Named turns come first, each shown by rows before and after it. Which turns, in which order, take the first row of each pair that follows to the second? Write the first one first, as in the answered first pair.
Vuz (before |-> after):
[  1 -18 -18   0   1  -8   7   4  18  22  18  -2 -32  -6  16  -2 -18] |-> [ -6  -4  -2   9  -3 -26   9  -7   2  -5  27   4 -39  -6   0  -6 -19]
[  6  29 -18 -14 -10   6   7  -4   6  11  16   7   0   0 -14  22 -13] |-> [  5  29 -18 -16  -8   4   7  -3   5  10  17   6  -2  -3 -13  24 -12]
[-13   9  17  11   6 -10   0  -7 -18 -16   2  -3 -13 -14 -16   8  -2] |-> [ -1  21   6  16   3   3  -2   2   0  -1 -10   5  17   5 -16 -26 -11]
[ -3   2   6  -3 -12  -3  15   4  -3   0  -7  -7   2   7 -17  -3  -9] |-> [  1  -3   0  -7 -11   2  14   8   3  11 -10  -9   2   8 -11  -1  -9]
kare (before |-> after):
[-14  16   7  29   1  -5   6  -9 -33 -30  13  12  -5  -2 -33 -22  -8] |-> [ 12  -2 -34   3  -5  34  -2  18  15  40 -14   2  16   9  10 -16  -5]
[  5  12  13   8   0 -15   3   2 -10 -17   2   1   3   4 -14 -17   1] |-> [ 16   2  -7  -6  -2   2   0  14  14  19 -12  -4   9   7   8 -10   3]
[ -1  -9  -2  -8  -7 -13 -12 -17  -2  -6 -10   4 -22  -1   1  21 -11] |-> [ -1   0   1  11   1  -2  -7 -19  -3 -12 -11  15   6   9 -13 -15 -21]
[ -7 -12  -9   2  27   8   6 -13   9   8 -11   3   5  -4  -8 -21  -5] |-> [ -7 -18 -10 -13  22   1   2 -11   8  13 -10  -6 -17 -11   1   8   3]
kir (before |-> after):
[-11 -18  -5   3  10  32  -2   0  12  20  14  -9  13  -7   8   8 -10] |-> [-21  -4  14   7   4   2  -3 -12 -12 -14  25  -7  -7 -12  -9  21  -6]
[-10  -6   6  19  36  23   6 -15 -19 -28  13  14  -1 -20 -23 -24  -8] |-> [ 10  35   4 -19 -27 -29  -2 -13  -5 -33  -2  13 -20   0 -17   7   3]
[ -1  -4 -10  -5  11  13  -3   5   1   6   4 -11  -4  -7   0   3   0] |-> [ -4   0  -3  -5   9   3  -3  -1  -6  -8   9 -10 -11  -8  -5   7   2]
[  4  11  18 -17  -9 -10   3  12 -12   1 -10   1  -7 -15  12   9   0] |-> [  7  -1   8 -13   3   9   2  18  -3  19 -14   1   5 -14  19   0  -3]
Then:
(two turns a pair)
[  3  16   3 -14 -20 -22  -4  -2   6 -15  -5   5   1  10 -14  -1   4] |-> [  9  -3  -9 -24 -12  -5  -6   8  21  12 -12  -3   0   9   4  10   7] => kare then Vuz
[ -4 -13 -14 -19  -4  14  -3  22  21  36 -10  -3  10  -1  19   7   0] |-> [-19   5  15 -17 -19 -32  -4   3 -12 -13   7  -1 -21  -8  -3  25   6] => kir then kir
[ 13  -5 -19  -8  -1   4   2   6  -8  27  -6   0   2   5  22   2  -1] |-> [  7   7 -10   8   3   5   6   0 -18   8   1  12  17  10   4 -23  -8] => kare then kare
[-19   7   7 -21  -8 -29   8   1 -13  15  -1  -7 -15 -20  12  43  11] |-> [ -9   6 -10   2  11  15  14  12   8  41 -12   9  41  -4  11 -18  -5] => kare then Vuz
[ -7  15  12  14  -5  -5   6 -10  -6 -21   8   7  15  -3  -5 -17  -7] |-> [  6  17  -3 -12 -28 -12  -1  -1  16   3  -8  -2   6   2  14   8   3] => kir then kare
[ 23   7  10 -16 -37 -10  16  11   8  -7  -4  -6   2  10  -2   4   1] |-> [  8 -31  11  -9   2  17  18  13  -2   4   6 -17 -11 -14   5  19   4] => kir then Vuz
[  1  21   4 -24 -35 -22  -2  -2 -25 -22   8  -7 -12   4   0  13  -2] |-> [  4   3 -14  -1  -3  29   2  10  -7   8   0   1  36  13   3 -37 -16] => Vuz then kir
[ 12   6   4 -16 -12   7  -4 -10  21  10  -3   0   2   1   7  11  -1] |-> [ 10  16   8  -6 -10   4  -2 -14  15  -2  -2   6  14   5  -4  -7  -3] => kare then Vuz
[ -2   3  13   5  -1  -6   9  -3  -9 -20   1 -25  -7  -7   4   6  -1] |-> [ 10   5  -2  -7  -9   2   6   6  11   4 -11 -25   5   2  16   4  -3] => Vuz then kare
[  0  20   0  14   1   9   5   5   2  -7   2  12  28  19  -9 -21   3] |-> [-14  -1  10   1   6  -3   2  -2 -16 -16  14  -6 -17  -5  -1  30  13] => Vuz then kare
[ -3 -15  -2  -7   1   0  -5  -4   7  14   0 -13 -17  -6   7  22   8] |-> [  4  17   5  -5 -22 -19  -5  -5   7  -1  -6   0  -2  11  -6   3   4] => kare then kir
[  6  13  -2  -4 -14 -14  -2   0   7  -5  -3  -1   7   5  -4  -9  -4] |-> [  8   4  -6 -13 -16 -12  -3   3  10   3  -6  -7  -3   1   4   5   1] => kare then Vuz
[-10 -11  12   6  12  -1   4 -27  -5 -13  19  -5   4 -14   5  24   8] |-> [  4  19   8  -5 -18 -21   2 -22   7 -13   9   3  14   5   3  17   7] => kir then Vuz
[ -2  -5  -4  11 -24 -12   4  11   5  12   7   1   5  16   1  -2   2] |-> [ -5  -4   2  15 -22 -17   5   7  -2   3  10   2   6  15  -5  -4   0] => kare then kare
[ 12   3  -4  17  -8 -23   1   4 -12   7  15 -13  -4   4   5  -2  12] |-> [ 10  -4  -6  15  -4 -16   0   5 -10  13  16 -15  -5   1  10   2  12] => kir then Vuz
[  4 -28  15  15   7 -14 -11 -21  -1  -6   3   4  -1  -9 -13  -6   8] |-> [  6 -35   8   2   3 -11 -15 -16   6   6  -4  -4 -10 -11  -2   7  11] => kare then kare
[ -9 -10  -4  -4  -5   6 -10  -6  -4 -19   4 -13 -22 -22  -9  22  -7] |-> [  8   1 -23  -7 -16  20 -10   9  24   7 -13  -3  10  -1  -2  -5 -14] => Vuz then kare
[ 25  20   4   5   0  -1   4  -9  -4   3  15  13 -14  10 -25  29  15] |-> [ 25  10  -2   2   6   7   2  -4   0  16  14   9 -17   5 -18  37  18] => kir then Vuz
[  2 -11   2 -15 -17 -19   5   3  -6 -12  -3  -3 -27 -18   5  30  11] |-> [ 16 -12 -19 -14 -14  11   2  17  21  22 -20   2   7  -2  19   3   5] => kare then kare
[  8  -4   4  16  28  13  -7   2 -21   3   1   7   8  -4  -4 -21   3] |-> [ 23  20  -1   2  -3  -2 -11   7  -5  10 -11  12  15  13  -1 -23   5] => kir then Vuz
[  2   2  -7   5   9  11   8   5   6  15  -9   7  29   6   4 -18   0] |-> [ -6  15  13  -2  -7 -28   6 -10 -15 -20   1   2  -3  -1  -7  11   6] => kare then Vuz
[  2  -5  -3  -6   0  14  -2   6  17   5  -5 -10   0  -4   2   4  11] |-> [ -7  -2  10   6   8  11   0  -2   5 -17   3  -5   2  -7 -14  -8   6] => kir then Vuz
[ 18   8   3 -11  -2  -1 -14   6  15   6   0  -2  20  15   4 -23 -10] |-> [  0  -1  24  -5   9 -14 -12  -5 -14 -20  19  -6  -8  -4  -8  -1  -8] => Vuz then kare
[ 16  -9   9   2  11   2  -1   6   1  24 -12 -12   7   1  11  -4   2] |-> [ 19  -2  12  -7   0 -15  -3   3  -2  15 -11 -14  -4   0  11  11   6] => kare then kir
[-16 -27   8   9  24  12   6  -1 -18  -7  13 -11 -16 -20   2  14   5] |-> [ -9 -32  -5   3  25  26   5   9  -3  14   4 -10  -6 -14  15  10   5] => kare then kare
[ -6 -11  -1   5  18   2  -5  14  -7   7   7   0  10  -7  -9  -4 -11] |-> [  3   8   0   1  -1 -12  -9  16  -1   2   1   6  17   4 -14 -12 -12] => kir then Vuz
[ -2   7   4 -14 -14 -23  -4  -8  -1  -9   6  -4 -16   8   1  29  14] |-> [  2  19  -1   6  -8  -3   0  -4  10  -6  -1  11  24  24 -10 -21   1] => kare then kir
[ 18   4  -7  -2   7  22  -8  19  17  23   3  -4  16  17  17 -20  -3] |-> [ 13  -8  -3 -18   4  11 -11  17  10  22   8 -18 -18   3  27  20   7] => kare then kir
[ 12   6  -2 -38 -15   1   5  11  15  17 -12 -15  15   4  20   2 -11] |-> [  0  23  22 -27 -19 -24  11  -2 -10 -20   0  -9   5   2  -4   1 -11] => Vuz then Vuz
[ -3   8  11  -7 -12  -5   6  -6   7   5   6  15   1   7   2   6   7] |-> [-10  -2  13   2   4   5   8  -9  -1  -1  13  15   3   1  -1  -2   4] => kir then kir
[ 21   2 -29  -8  -5  12 -15  15  29  35 -25  -3  24   9  26 -16   1] |-> [  3  25   2  27   5  -7  -5  -6  -8 -23  -4  16  32  11 -18 -52  -8] => kare then kare
